Here are the same points, seen from different sides; a view may also be mirrored.
A view may leave some points out. In some views, one point has been moved. Which views, in the order they come, and which point in each? Write no view if no view has one.
Scene 1:
In the rows, zero is written as 128.
view 1:
  Z605 [109  86 127 194 107]
  Z447 [113  86 129 180 108]
  Z832 [109  81 141 195  84]
  Z782 [106  93 127 176 108]
  Z432 [138  67 104 178 110]
  Z843 [110  99 110 179 113]
  Z505 [141  66 117 174  98]
  Z954 [106  98 121 178 110]
  Z850 [135  72 112 172 105]
  Z356 [105  80 152 202  92]
  Z876 [128  57 118 179 109]
view 2:
  Z782 [101 169 133 166 143]
  Z505 [127 192 152 169 121]
  Z876 [115 192 158 156 124]
  Z605 [104 160 146 159 136]
  Z832 [107 152 136 160 112]
  Z432 [130 195 159 162 136]
  Z843 [112 170 136 164 157]
  Z356 [ 95 145 142 161 111]
view 3:
  Z432 [131 126 153 124 143]
  Z447 [132 145 125 107 132]
  Z605 [143 147 122 113 126]
  Z505 [130 138 148 122 156]
  Z782 [128 142 117 104 127]
  Z843 [130 125 119 107 123]
  Z876 [129 145 153 125 139]
  Z850 [128 131 146 119 148]
  Z795 [133 175 123 111 136]
  Z832 [134 163 130 131 157]
view 4:
  Z432 [103 119 106 131 176]
  Z795 [114 133 131 123 126]
  Z356 [108 134 116 127 112]
  Z505 [ 98 122 118 138 168]
  Z832 [104 122 118 130 119]
  Z605 [120 123 103 125 135]
  Z782 [132 114 112 132 139]
  Z954 [135 110 106 133 140]
  Z876 [104 127 117 120 166]
  Z843 [133 106  99 133 148]
  Z850 [107 118 114 136 169]
view 5:
  Z432 [156 125 107  64 152]
  Z356 [173 120 112 122 123]
  Z850 [164 120 102  70 150]
  Z832 [166 114 104 117 132]
  Z505 [156 108  98  70 146]
  Z876 [164 137 104  78 150]
  Z795 [182 128  99 113 130]
  Z782 [169 114  92  87 117]
  Z447 [170 118  99  88 124]
  Z954 [164 112  92  83 113]
  Z605 [161 121 107  94 119]
view 6:
  Z832 [125 181  63 113 154]
  Z876 [105 173  63 123 112]
  Z782 [107 204  61 106 136]
  Z843 [ 99 205  46 101 129]
  Z795 [123 190  79 124 146]
  Z605 [116 196  51 117 137]
  Z954 [104 207  54 104 135]
  Z432 [101 171  52 110 104]
Views with a point moved: view 3, view 5
  out of place in view 3: Z832
  out of place in view 5: Z505
Scene 2:
view 1:
  Z401 [154 137 161 176 169 157 118 126 131 192 119 149 161 130 162 151]
  Z672 [147 133 171 173 152 160 143 134 118 189 122 159 152 138 138 157]
  Z767 [152 140 161 178 177 158 116 118 130 191 119 153 162 125 159 153]
  Z324 [147 132 175 176 159 158 140 138 113 190 122 155 157 137 138 158]
  Z640 [152 132 171 174 154 158 135 139 118 195 124 151 156 141 142 155]
  Z588 [152 138 158 176 170 157 117 120 134 189 117 152 159 127 165 150]
  Z609 [147 134 174 174 154 160 145 138 116 191 120 157 156 140 133 157]
view 2:
  Z672 [ 96 159  93  81 127 149  59 194 135  95 152 144  66 119 185  81]
  Z767 [ 86 172  95  83 151 129  59 177 164  93 156 156  67 114 176  92]
  Z324 [ 98 156  94  77 127 150  60 192 137 101 153 151  69 118 182  85]
  Z588 [ 85 176  92  87 149 130  59 176 162  89 160 152  64 115 172  88]
view 3:
  Z767 [136 140 112 128 126 134 145 108 166 122 165 141  98 147 149 133]
  Z640 [139 143 122 136 150 128 129  90 168 118 183 132  94 140 130 141]
  Z324 [137 142 123 130 152 136 127  90 159 121 184 132  96 137 127 141]
  Z672 [136 138 119 130 151 136 127  85 163 120 187 128  92 134 132 139]
  Z401 [136 141 112 134 134 128 144 103 171 120 167 141  97 148 149 135]
  Z588 [135 138 108 130 130 130 145 104 171 121 165 141  97 146 155 133]
view 4:
  Z401 [152 172 129 126 146 113 123 140 153 152 132  97 126 129 112 131]
  Z672 [160 172 118 141 154 115 117 130 146 133 127  96 129 101  97 118]
  Z588 [152 168 128 125 145 113 127 144 155 153 131 100 126 135 111 127]
  Z609 [161 178 118 137 156 116 116 126 147 131 127  96 130  97  99 119]
  Z767 [153 166 128 117 147 112 131 142 155 151 133 100 127 129 112 129]
  Z324 [164 173 121 134 155 115 117 126 148 132 131  95 127  98 101 123]
  Z640 [158 176 122 139 152 113 113 128 145 139 130  92 128 103 104 128]
view 5:
  Z640 [116 111 129 134 161  99 126 120 139 138 182 214 119 156 150 141]
  Z401 [118 121 121 129 162  93 120 118 119 148 182 205 117 132 150 129]
  Z324 [120 111 133 133 165 104 122 122 142 140 182 219 119 162 154 134]
  Z588 [121 123 119 128 161  94 119 119 115 149 179 207 115 128 148 124]
  Z672 [123 109 130 133 159 105 123 124 139 136 177 222 116 162 147 135]
  Z767 [123 124 121 125 164  95 114 115 116 152 182 207 114 132 154 123]
view 6:
  Z767 [ 91 120 171  82 190  98 155 144  39 149 134 160  72 105 102  59]
  Z672 [110 137 187  93 169  84 152 129  50 159 143 157  62 110 103  81]
  Z609 [110 140 187  94 164  87 152 129  53 161 142 158  65 115 102  82]
  Z640 [110 132 182  89 171  86 153 132  55 157 140 155  75 111 104  83]
  Z401 [ 96 120 177  80 188  96 153 143  47 147 136 156  77 103 101  65]
Views with a point moved: no view
